Each path below is one point turned by a fixed rotation once a step. After each direction that follows a path, write how fast that rotation turns it, in degrees a step (0 if it stays still).
Each turn is a multiple of 5 degrees from 10 to 175, or 0.
Each row of a path follows its step; steps can be skipped.
path 1
step 0: [ 0.42 -1.58 -0.02 -3.40 -0.57 -0.13 -0.62 -1.22  1.49 -1.41  0.16  0.91
  0.65 -1.05  2.85 -0.72 -1.28 -0.51 -2.00 -0.76 -0.77 -0.83  1.52  2.28
  0.92  2.72 -0.38  0.84 -1.05 -0.02 -0.45 -0.30  2.06  3.39 -1.97  1.01
  0.98  1.22 -0.15  3.64 -1.35 -0.61  2.03 -0.52  1.45  1.86 -1.63  0.64
 -0.31 -1.07 -0.66 -1.25  0.32]
step 1: [ 1.58 -3.07 -0.59  0.18  2.74  0.06  0.96  0.65 -0.26  0.53 -0.34  1.47
  2.71  2.99  0.62  0.89  0.17  1.91 -0.85  2.12 -1.43 -0.89 -0.72  0.13
  0.61 -0.32  0.23  2.58 -2.73 -0.21  3.97 -0.18  1.17 -1.21  0.84 -1.36
 -1.53 -0.67  1.96 -0.06 -1.39 -0.34 -1.02 -1.91 -0.57  1.98 -0.66  0.98
 -0.83 -0.49  1.55 -0.72 -0.59]
step 2: [ 0.54 -1.72  1.14 -2.44 -0.82 -1.13 -0.10 -0.31  1.50  4.89  0.94 -0.06
 -3.01  0.22 -1.87 -1.73  0.50  0.74  0.17 -1.23  0.37 -2.45  0.44 -0.67
 -2.56 -1.69  0.17 -0.79 -2.27  1.05  0.73 -0.03 -0.91 -0.42  2.67  0.52
 -0.95  0.33 -0.42 -1.25 -1.27  0.62  0.63 -1.74 -0.87 -1.31 -0.46 -0.89
  2.24 -1.76 -0.14 -1.72  0.40]
step 3: [-0.93 -0.29  1.26  0.42 -1.76 -1.06  0.01 -2.01 -0.36  1.75 -1.10 -3.81
 -0.01  0.28  1.04  0.36 -1.84  1.04  1.07  2.08  0.21 -1.88  0.23  0.39
  0.27  1.79  1.44 -1.78  0.22  0.54 -1.47  0.36 -0.08 -1.47 -2.97  0.90
  1.49  1.34 -0.03  2.21 -3.85  1.75 -1.07  1.00  0.69  2.76 -0.65 -0.09
  2.31  0.28 -0.73 -0.75  0.91]
step 4: [ 0.67 -0.37  0.25 -0.37  2.47 -2.72  2.42  1.30 -0.25  0.28 -0.17  1.23
  0.90  0.65  1.89  0.98  0.23  0.48 -1.38  1.37 -1.85  0.59  0.63  1.31
  0.33 -2.83  0.68 -2.10  2.78  0.28 -0.98 -2.44  0.04 -1.10 -0.11 -2.50
 -0.12 -0.06 -2.01  1.50 -0.30 -1.86 -2.70 -2.15  2.43  1.25  0.46  2.32
  0.40 -0.03 -0.78 -0.95 -1.18]
step 5: [-0.08 -1.76 -1.33 -1.01 -1.09  2.25 -1.28  1.52  2.31  0.51  0.08 -0.35
 -0.77 -1.35  0.64 -1.90 -1.16 -0.32 -1.78  0.50  1.32 -1.75  1.94  3.50
  0.78 -2.17  0.68  0.81 -0.45  1.35  0.15 -1.13 -1.22  0.94  1.13 -0.56
 -2.88  0.61 -2.35 -0.41  1.55 -0.27 -1.96  0.52 -1.31  0.63 -2.10  1.12
 -0.37 -2.39  0.49  1.24  2.82]
step 6: [ 1.52 -2.20  1.98  0.13 -2.37  1.51 -1.50 -2.55  1.93 -1.09  1.55 -0.62
  2.67  0.63  0.71 -1.46  1.16  0.39  1.35  2.30 -0.50 -1.19 -2.18 -0.26
  0.48 -1.18 -2.67 -0.87 -1.10 -1.20 -0.90 -0.46  1.23 -0.75 -1.46  1.62
 -0.91  0.57  1.88  0.75 -0.83 -0.87  0.82 -1.18 -0.02  0.12 -3.93  1.44
  1.95  0.68 -0.02  1.17  0.12]
step 7: [ 1.31 -0.17 -0.29 -3.80  2.14 -1.56  0.22 -1.40 -1.09 -1.06 -1.76 -0.36
  0.08  1.08  0.72  0.42  1.38  2.81 -1.19 -1.69 -3.55 -2.09  1.80 -1.81
  0.57 -0.60 -0.25  0.58  0.11  0.10 -0.13  1.30  2.33  0.55  0.49  0.27
  0.51 -0.58 -1.19  3.14  0.35 -1.00  1.12 -2.24 -1.00  0.46 -0.99 -0.61
  1.84 -2.11 -1.37 -0.73 -0.36]
step 8: [ 2.93 -2.18 -3.39 -1.55  0.98 -0.30 -0.26  1.78 -0.49  2.51 -0.71  0.79
 -1.00  0.24 -1.58 -0.49  0.90 -1.81  0.13  1.74 -0.28 -3.03 -0.59  1.90
  0.44  0.59  0.99  0.74 -1.69 -0.04  0.97  0.53 -1.07  0.60 -0.78 -1.39
  1.32  0.05  1.00  0.40 -0.44  2.21 -0.14  0.95  0.21  4.38  0.16  0.58
  0.07 -1.82  1.50 -2.03  0.45]
step 9: [-0.48 -0.26 -1.67 -1.90  0.37  0.44  0.85 -1.47  3.23  3.98  2.30 -0.25
  0.47  2.37 -0.17  0.41 -2.06  0.75  1.30  1.61  1.70  0.51  0.43  0.77
 -2.19 -0.73 -0.39 -0.84 -0.81 -0.41  0.58 -1.15  0.61  0.53  0.57  0.93
 -0.96  0.57 -0.24 -0.17 -3.59  0.73  0.01 -2.87  3.64 -0.26 -0.72  0.93
  0.88  0.94 -0.20  0.83 -1.09]
Directions:
[-0.82 -0.02  0.16  0.53  0.19 -0.13  0.84  0.21  0.67  0.19  0.26  0.20
 -0.01 -0.34  0.76 -0.40  0.63  0.06 -0.07  0.00  0.36  0.11  0.08  0.04
  0.29 -0.79  0.59  0.01  0.62 -0.12 -0.12 -0.01 -0.52 -0.37 -0.59  0.48
 -0.43  0.44  0.15  0.66  0.63  0.57 -0.20  0.38  0.12 -0.12  0.26  0.12
  0.20  0.03 -0.48  0.63  0.18] | 55
[ 0.09  0.73 -0.19 -0.27  0.58 -0.52  0.00 -0.38 -0.27 -0.10  0.59 -0.01
 -0.57 -0.42 -0.50  0.05 -0.64  0.16  0.21 -0.12  0.50  0.20  0.02 -0.04
  0.87 -0.21 -0.87 -0.49 -0.01  0.40  0.59 -0.07 -0.19 -0.11 -0.77  0.22
 -0.02 -0.74  0.03  0.51  0.26  0.63 -0.39  0.13 -0.10  0.11 -0.15  0.54
  0.24 -0.21  0.16 -0.68 -0.15] | 80
[ 0.06 -0.29  0.06 -0.71 -0.18 -0.30  0.33  0.03 -0.07 -0.40 -0.13 -0.16
  0.74  0.28 -0.44  0.05 -0.12 -0.26  0.17 -0.10  0.39 -0.25 -0.23 -0.16
  0.54  0.24  0.54  0.53  0.22 -0.59 -0.18 -0.30 -0.31 -0.21  0.05  0.73
 -0.15 -0.28 -0.43  0.17  0.14 -0.84 -0.29  1.00  0.66 -0.32  0.23 -0.46
  0.72 -0.29  0.00 -0.88 -0.29] | 95
[-0.02  0.55  0.22  0.07  0.06 -0.10  0.44  0.79  0.29  0.18 -0.60 -0.22
 -0.54  0.17  0.11  0.05  0.21  0.36  0.93 -0.28 -0.11 -0.31 -0.39 -0.30
 -0.60  0.41 -0.09  0.93 -0.57 -0.52  0.18  0.31 -0.40 -0.51 -0.13  0.27
  0.79  0.07 -0.03  0.34  0.58  0.07  0.00 -0.75 -0.05  0.05 -0.59  0.37
  0.37 -0.13  0.35 -0.40  0.23] | 65
[-0.21 -0.01 -0.30 -0.42 -0.22  0.02  0.11  0.09 -0.04 -0.02 -0.06  0.28
  0.09  0.13  0.43  0.13 -0.76 -0.16 -0.50 -0.19  0.80  0.57 -0.12  0.75
 -0.22 -0.13 -0.53  0.87 -0.55 -0.22  0.27 -0.56 -0.46  0.03 -0.12 -0.63
 -0.75  0.53  0.41  0.54  0.14 -0.57 -0.25 -0.14  0.00 -0.39 -0.66 -0.01
 -0.43  0.77  0.11  0.05 -0.30] | 80
[ 0.39 -0.44  0.24  0.40  0.26  0.52  0.51 -0.98  0.85  0.33 -0.10 -0.67
  0.01 -0.30 -0.65  0.31 -0.18  0.11 -0.25 -0.21  0.17 -0.16 -0.27 -0.28
 -0.52  0.18 -0.76  0.04 -0.15  0.11 -0.77  0.36 -0.94 -0.09 -0.13  0.59
 -0.70 -0.25 -0.27 -0.39 -0.22  0.06  0.01 -0.10 -0.29 -0.51 -0.18 -0.07
  0.10  0.09  0.19  0.37 -0.27] | 100
[-0.58  0.08 -0.54 -0.46  0.15  0.12 -0.38 -0.48  0.70 -0.14 -0.26 -0.58
  0.18 -0.07  0.33  0.88 -0.48  0.64  0.17 -0.86  0.16  0.23  0.33  0.51
  0.21  0.31  0.32 -0.02  0.41  0.06  0.80  0.69  0.33 -0.05  0.53 -0.01
  0.17  0.30 -0.48  0.13 -0.03  0.31 -0.34 -0.01  0.03 -0.33 -0.23 -0.58
  0.14 -0.62  0.08  0.52  0.38] | 160
path 2
step 0: [ 1.81 -1.53 -0.40 -2.77  1.01 -2.19 -2.29 -0.32 -0.31  0.82  0.70 -3.03
  1.55 -0.56 -2.90  0.08 -1.03  0.64 -2.15 -0.89  0.83  0.82  0.30 -1.11
 -1.57 -0.37 -0.82 -0.48 -1.46 -0.90 -0.27 -0.42 -2.16 -1.24 -1.17 -3.03
 -2.67 -1.45 -1.60  1.02 -2.88 -0.36 -1.22 -0.90  0.93 -0.42 -1.88  1.68
 -0.15 -0.71 -2.75 -0.71  1.31]
step 1: [ 2.35 -1.13 -1.07  1.66  1.54 -1.66 -0.11 -1.41  1.05  0.22 -0.33 -1.67
  1.28  1.35  0.81  1.26 -2.17  1.34 -0.02  0.82  1.30  0.42  1.40 -0.76
  0.46  0.93 -2.98  0.76 -2.47 -0.32  0.58 -1.03 -1.88 -2.64  0.78 -0.08
 -2.53 -0.81 -2.27 -0.97 -0.86  2.84  0.78 -1.32  0.65  0.09 -1.49  1.16
 -3.82 -1.42 -1.05  1.36  2.20]
step 2: [ 3.33 -1.81  0.07 -0.43  1.12 -0.87  0.21 -0.67  0.68 -1.16 -0.20 -0.97
 -1.33  3.94 -1.05  1.25 -0.03  1.40 -0.75  1.46  0.45  0.82  0.85 -1.65
  1.18 -0.42 -0.70  2.61  0.48 -1.48  1.36 -0.03 -0.18 -1.58  1.63 -2.62
  1.21 -1.66  0.01  1.16  1.43  0.93 -1.45 -3.72  2.90  0.03  0.99 -0.17
 -1.89 -1.19 -1.79 -0.98  1.76]
step 3: [ 4.25 -0.71 -0.05  0.21 -0.95 -2.39 -1.07  0.78 -1.55  0.40  1.61 -1.25
 -1.72  1.03 -1.36 -1.11 -1.00  1.71 -2.80 -2.13 -0.88  1.09  0.12 -2.68
 -1.62 -1.23 -2.27  1.05 -0.86 -2.24  2.21  1.12 -0.60 -0.35 -1.31 -0.41
 -0.19 -0.84 -1.20  2.25 -0.47  0.39 -1.84 -1.05  0.22 -1.94 -0.12  2.72
 -0.76  1.10 -1.80 -0.56  1.12]
step 4: [ 0.96 -0.79 -0.51  0.22 -1.07 -2.47  0.43 -0.42 -0.50  1.49 -0.67 -1.52
  0.37 -0.65 -1.25  0.66 -2.07  2.17 -0.94  1.59 -2.04 -1.09 -0.86 -1.94
  0.22  0.08 -2.23  1.84 -1.20 -1.15  0.80 -0.54 -1.54 -0.97 -0.45  0.63
 -0.46  1.92 -0.99 -0.44 -1.21  2.15 -2.19 -1.88 -1.09 -1.81 -2.51  1.41
 -3.81 -3.49 -2.41  0.07 -0.74]
step 5: [ 1.40 -3.04 -0.91 -2.41  0.37 -1.61  1.31 -0.51  0.40 -0.65 -1.65 -0.23
  2.61  0.27 -0.06 -0.28  1.41  2.01  0.65 -0.56 -0.67  1.05 -1.73 -1.12
 -0.41  0.09 -1.85  2.24 -1.07  0.71  1.99 -1.20 -1.03 -1.64  1.61 -1.88
  0.96 -1.72 -0.39 -0.30 -2.27 -0.50 -1.49 -3.21  2.87 -0.83  1.27  1.17
 -2.68 -2.00 -2.13 -0.31 -0.28]
step 6: [ 1.85 -0.15 -1.69  0.09  0.69  0.64  0.86  2.30 -0.05 -0.67  0.91  0.06
 -0.99  0.93  0.37  0.96 -1.84  1.62 -0.37 -3.07 -0.09  0.52  0.04 -3.10
 -2.83  0.37 -1.27  1.33 -0.43 -1.26  0.54  0.14  0.22 -2.75  0.60  0.75
 -1.81 -2.37 -0.47  3.01 -1.82  0.43  0.82 -2.18  1.60 -1.18  1.71  3.12
 -2.22 -2.15 -1.06 -0.33  0.89]
step 7: [ 2.47  0.53 -0.90  1.53  0.69  0.07 -0.21 -1.42  0.61 -1.35  1.44 -0.78
 -0.60  0.14 -3.48  0.40 -3.55  1.97  0.54  0.11  0.07 -1.29 -1.43 -1.35
 -2.07  0.23 -1.09 -0.13  1.28 -2.08 -1.77  0.37 -1.43  0.12  1.06 -1.51
  0.17 -0.34 -0.14  1.01 -0.86  2.37 -2.46 -2.60  0.91 -2.41 -0.56  1.04
 -1.33 -3.07 -2.54  0.71 -1.33]
step 8: [ 3.73  0.25 -1.43 -0.83  1.39  1.24  0.36 -2.81 -1.03 -0.77 -1.08  0.20
  0.90  0.78 -0.28 -0.25 -0.13  1.45  0.18 -1.14  0.68 -0.63 -1.51 -0.64
 -1.27 -0.89 -3.39  0.78 -2.93 -0.77  2.06 -0.99 -1.72  1.27  1.59 -1.87
  1.81 -0.09 -0.30  1.40 -2.32  0.16 -2.24 -0.03  0.41 -1.03 -0.31  0.42
 -4.02  0.55 -2.36  0.86 -0.82]
step 9: [ 1.02 -0.24  0.06 -0.89  1.17  1.36  3.37  0.95 -1.59 -1.06 -0.69 -0.31
 -2.51  2.50  0.25  1.81  1.58  1.27 -1.36  0.14  0.39  0.51  0.38 -1.90
 -1.27 -0.54 -1.38  1.71 -2.32 -2.23  1.19 -1.21  1.01 -1.55  0.62  0.63
 -0.18 -0.75  1.36  1.22 -3.57  0.91  0.32 -1.78  0.56 -2.17 -2.70  1.54
 -2.02 -2.07 -1.67  0.78 -1.09]
Directions:
[-0.65 -0.12  0.38 -0.39  0.27 -0.53 -0.32 -0.10  0.43 -0.38 -0.24 -0.01
  0.29  0.66 -0.44  0.29  0.02  0.47 -0.65  0.58  0.22 -0.19  0.12  0.22
 -0.18 -0.36  0.71 -0.48  0.38 -0.26  0.10 -0.13 -0.60 -0.03  0.33 -0.23
  0.18  0.08  0.82 -0.42  0.07  0.52 -0.72 -0.19  0.28 -0.12  0.66 -0.14
  0.25 -0.33  0.13 -0.49 -0.94] | 140
[ 0.24 -0.09  1.11  0.05 -0.38 -0.77  0.15  0.69  0.17 -0.12 -0.20 -0.25
 -0.01  0.24  0.25 -0.51 -0.02  0.75  0.35  0.63 -0.66  0.43  0.32 -0.04
  0.69 -0.17 -0.36 -0.10  0.01 -0.86  0.57  0.12  0.03 -0.03 -0.27  0.24
 -0.34  0.33 -0.39 -0.17  0.85 -0.84 -0.10  0.24  0.26  0.05  0.12 -0.01
 -0.15 -0.03  0.11  0.12  0.09] | 40
[-0.16  0.71 -0.11 -0.62 -0.15  0.52 -0.27  0.36 -0.02  0.85 -0.63  0.04
 -0.24 -0.22  0.41  0.41 -0.88 -0.13 -0.04  0.20  0.09 -0.73  0.51 -0.31
  0.09  0.03  0.13  0.64 -0.34 -0.29  0.13  0.00 -0.47 -0.16  0.31  0.08
 -0.12  0.09  0.13  0.72  0.07 -0.34 -0.46  0.44 -0.11  0.36  0.41 -0.64
 -0.60 -0.24  0.37 -0.77  0.34] | 160
[-0.12 -0.77 -0.40  0.58  0.11 -0.28  1.04 -0.01 -0.09 -0.13 -0.48  0.21
  0.09 -0.22  0.39 -0.12  0.24 -0.28 -0.37  0.55  0.50  0.06  0.72  0.10
 -0.14 -0.20 -0.17  0.12  0.05 -0.11  0.56 -0.23  0.39 -0.30  0.20 -0.26
  0.85 -0.30  0.25  0.08 -0.36 -0.19  0.87  0.09  0.85  0.38  0.07 -0.35
 -0.63 -0.24  0.73 -0.03 -0.10] | 100
[ 0.33 -0.05  0.00 -0.36 -0.15  1.08  0.35  0.39 -0.13 -0.88 -0.76 -0.51
 -0.18 -0.14  0.26 -0.75  0.16 -0.09  0.16 -0.22  0.32  0.32  0.59  0.44
 -0.42  0.08 -0.28 -0.28 -0.13  0.55 -0.34  0.81 -0.46  0.53  0.03  0.44
  0.17  0.30  0.40 -0.09  0.53 -0.10 -0.17 -0.05 -0.23 -0.26 -0.25  0.22
  0.02 -0.80  0.31 -0.19 -0.43] | 10
